One vector is turned by the same rotation once a step. Each row is the vector after some number of steps, and that number follows the row.
The counts run from 0 to 888.
[  9   1  13  -9  -6  -3   7   1  13   4 -17  12  -1 -10  11 -10   4   6
 -22   1  10   5  -6 -11   7  -7  -7  -5   3 -17 -13  17 -24  21  -2   1
   9 -11  10 -18   4  15 -12  10   6 -10  -4   0 -13  -7  -2] -> 492
[ 24  -4   6  -5  -5 -12  10 -13   9  -4   1  16  10  15   1  -1   7 -11
  -4 -10 -17  -5   6   1 -18  -9 -20   9 -15  -6  12   1  -2  12   2  12
  -9   3   4 -15  -4  24  16   2  -1  17  -3  -2  -4  12  -4] -> 448
[-12 -12  -1   0  -1  -1  -9  11  -4  -6 -22 -15   6 -19  17  -5   5 -13
 -12  21   7   6 -17   0   7  -9  12   0   8  -6 -16  -3  -4   8  -1  -2
   1   9 -12  -7 -16   4 -12 -18  14  -1  -5   5  -3   6   4] -> 618
[ 18  -9   4  -6   2  -5   4  12   1   1  -8  11   6 -12  -3  -6   7 -11
   9   3   5 -19 -25   5 -15  -2 -16  18  10 -23   7  -1  -7  18   4   7
   5   8   7 -14 -11  20  -4  -2  -3  11 -19  -4  -5   0   2] -> 825
[  9 -10  -5 -16   5   3  -2  -4 -12  14  -3 -12  -2 -10  -3  -9   3 -26
   9  -7 -13   5   1   6  19  13   7  15  -3  -4  18   4   9   8 -11   7
   1  -7  -7 -13 -16   3   9 -15  16   6  -8   7   1  13   4] -> 103
[-14   0 -10 -10  13   7 -10  -1 -11   9   5 -24 -10  -2  -4  -3  -8  21
  10  17  -3  -4   1   7  19   0   6  -8   8  12   2 -21  10 -16  -1  -3
   7   5 -17   6 -24 -15  -5  -1   9  -8  -8   3  -4   0  12] -> 643
[ 12  10   0   2  -2 -15   9 -13   8   0   8  16   5  25   5   7  -3   8
  -3 -11 -25 -11   7  -4 -21  -8 -17  -2 -15   2  19  -7   6   7   0   8
  -9   6   4  -5  -1  15  20  -3  -7   6   7   3  -4  14   5] -> 558
[  6 -20  -7   3   9 -21   5  21 -23 -10   8  -6   2  -9   2  12   0  19
  -1   3  -7 -13 -22  -3 -13  -1   4  11   2  -7   2   6   5   7   2   7
   2  -2  18  -1   1  -4   8 -10  -5   4 -19   7   3 -11 -10] -> 83
[  1  -1 -16   6  14   2  -3   3 -24  17   5  -4  -5  16  10   8   3 -10
  18  -2  11 -15   4  10   7  24  -8  22  -8  -1  22  -6  15 -10  -5  -8
  -1  10   2  -1  -2 -14   9   2   4   4   3   1  11   6  -4] -> 696
[  2 -16   7  -1  -1   0   2  16  -4  -3 -18  -5   5 -17  14   0  13  -3
 -10  19  26   0 -21  -9   4  -6   0   3  14 -17 -13  11 -20  13   2  -3
  13  -2  12 -12   1   2 -11   5   1  -5 -10  -4  -4  -7  -6] -> 491
[ 13   7  -1  -9   6  -3   4  -7  -4  12  23   4 -12   9 -22   4  -2  22
  13 -10  -8 -14  10   7  -5   7 -14   4   1   4  20   2   7 -10  -3   3
   8 -10  14   6   9 -10   9  15 -13  -9  -9  -3   2 -13   0] -> 199
[  3  10  18  -7  -6   8  -5 -10  26   0 -12  14   2 -13  -7 -15   0  -7
 -13   2   6   9   7   5   5 -17 -12  -1   6 -15 -16  -5  -9  14   5   2
   0   4 -11  -5 -13  27 -16  10   9  -1  -7  -4  -8   2  11] -> 501
[  5  11 -12  -3  11   4   2 -10  -8  23   5  16  -9  22   4   6  -5  -1
  12 -20  -7  -8  13   8   2  19 -13  12 -14  -2  27   0  15  -4  -6  -8
   1   5   3  -2   1   2  12   3   4  -7   6   3   6  10   5] -> 695
[ -4  16  12   2  -6   0  -6  -5  25  -8 -20  19  11   0   7  -6   0 -13
  -4  -1  -2  -1  -4  -5 -21 -12  -3 -15   5  -7 -11 -10 -11  13   8   1
  -1  10 -13  -5  -3  21  -6 -10  -1  -4  12  -3  -4   8  13] -> 259
[ -4  -5 -10   5  11   0   2  -1 -16   2  20 -10 -12   2  -7  13  -3  12
   6 -17  -4  -3  13   4  14  14   8  16  -9   7  11   8  15 -13  -6  -4
  -2  -8  14  14  14 -24   7   5   3  -1  -2   0  10 -12  -5] -> 678
[-15  -8   0   0   7  11 -11   9 -12   1  -8 -21  -8 -21   1  -3   3   3
  -6  11  22  11  -5   0  25   6  18   4  13  -2 -17   0   0  -8   1 -12
   3  -2  -1   8  -3 -19 -15   8   9  -7  -5   0   4 -10   2] -> 29
[  2  13  -6 -10   1   0  -5 -23   6  11  13   0  -2  27  -8  -2   1  12
   8  -3 -19  -7  19   5  -1  -5 -12 -10  -7  19  17 -13   6 -17  -7   1
  -5   1  -9   7  -7  -6  15   5  -6  -2   9  -1  -3   9   3] -> 423
[  1 -13  14  -2 -13  -4   1  -1   3 -18  -3 -16  10 -11   7   2  14   9
 -14  21   9   5  -4 -11   1 -23   3  -5   2   5 -24   2 -17  -4   8   4
   1  -6   2  -6   2  -8  -4   9  -8  11  -4  -8  -9  -6 -12] -> 763
[ -3 -12 -10  -5  10   5  -2  15 -20  10 -10 -10  -5 -11  10  -2   6 -10
   9  11  18  -8 -18  -4  12  20   7  10  10 -12  10  12  -3   5  -2  -9
  15  -4  12  -6   9 -19  -1  -3   3  -7  -9   2   9  -8  -9] -> 354
[  6  -8  -4   5  13  -7   6  16 -14  -2  -2  11   2  -8  -5   3  -7  -1
   4  -8  -7 -13 -19   9 -14   5  -7  20   0 -15   8  -7  13  17   6   3
  -2  16   6  -2 -18  21  -3 -15   4   8 -20   7   5   5   9] -> 101
[  2  13  -5   7   9   0   8   1   0  10 -10  31   0  21  16   8  -8  -3
   1 -14   2  -8   1  -1 -15   9 -19   6 -12 -13  15  -3   3  14   0  -7
  -1  12   1 -10  -3  19   5  -2   3  -7   8   4   1  14   9] -> 830
[ -9   3  13   7 -13   1  -7  -7  12 -16  -2  -9  10  -4   4   6  13 -14
   0  11   9  12  10 -10  -1 -12  12 -11   4  15 -18  -3 -14 -15   0  -1
   0  -5 -10   5  18 -17  -5  11 -11   4  21 -10  -3  -4 -11] -> 521
[ -1   1   6 -21  -6  11  -5 -11   8  11   0 -18  -6 -14  -7 -15  11   8
  -2  14   2   8   4  -4  24  -7   2 -16  14   2  -6   3 -15  -5  -8  -1
  10 -19  -5  -8   1 -15  -9  18   2 -11  -8  -2  -5 -10  -2] -> 871
[  5  26   7  -6   0  10   3  -9  19  15 -12  25  -9   4  -2  -5  -5   7
   5  -8   1  -3   2  -3 -10   2 -14 -19   6  -5  10   6 -12  11  -3  -8
  13  -4   4  -4  14   8  -5   7  -6 -23   9  -4   0  -8  11] -> 848
[ -8  -4  -6  17   6 -17   5   5  -8 -18   2  -3   6  19  21  23   1  20
  -9   3  -2  -2  -2 -14 -19  -3   4  -1 -10  12  -1  -1   3 -10   4   3
  -2   0  15   7  15 -16  15  -5 -12   4  12   0   1  -3 -13] -> 785
[  6 -23   7  10   2 -19  11  17 -13 -22   9  -4   3 -16  -7  13   4  10
  -7  -5  -2  -2 -11   3  -8  -7   8  23  -2  -8  -9   6   4   8   8  13
  -3  -3  21   7   8  -7   2   0  -1  13 -18   1   3 -16 -12] -> 680
[  5   5  -8  -6   8  -8   5 -10  -1   1  17   8  -6  23  -4   9 -12  30
   0 -14 -24 -10   9   3 -15  -2 -15  -6  -7  13  20 -12  16   0   1   4
  -1   7  -2   6  -9   8  14  -5  -2  -6  -1   7   0   4  10] -> 668
[ -3  21  13   7  -3   9   0  -8  24  -3  -7  22  -1   3  -5  -1  -5  17
  -7 -12   4   3  12  -3  -9  -7  -5 -18   3  -3 -13  -2  -5   1   3 -10
   5  -3   0  10  16   3 -11  12  -2 -18  13  -6  -4 -10   7] -> 387
[ -4  20   5   3  10  15  -3  -2  10  13  -3  25  -9  -1 -12  -1 -10  16
   0 -11  15  -2   8   7  -2   2 -17  -1   7 -12  -6  -4  -4   1   6 -13
   8   2   3  10  10   6 -18  22   4 -18   4  -8   3 -12  11] -> 497
[-12  13  11  14  -5   6  -8  -4   7  -7  -8   3   5   4   7   9   7  -6
   1  16  23   0   2  -5 -15 -10  -1 -13   4   4 -14  -8  -8 -14   5 -12
   2   5  -1   7  19 -13  -7  14 -19  -1  15 -13   2  -8  -4] -> 631
[  8  -7  -5 -15   6  -2   3  -2  -8  11   2   5  -5  -6 -14 -12 -10   1
  -2 -13 -16  -5  -3  13  10   6  -6  17  -1 -12  15   4  13  22  -5   8
  -1   1   2  -8 -21  19   2 -13  18   2 -22  14   0  11  14] -> 102
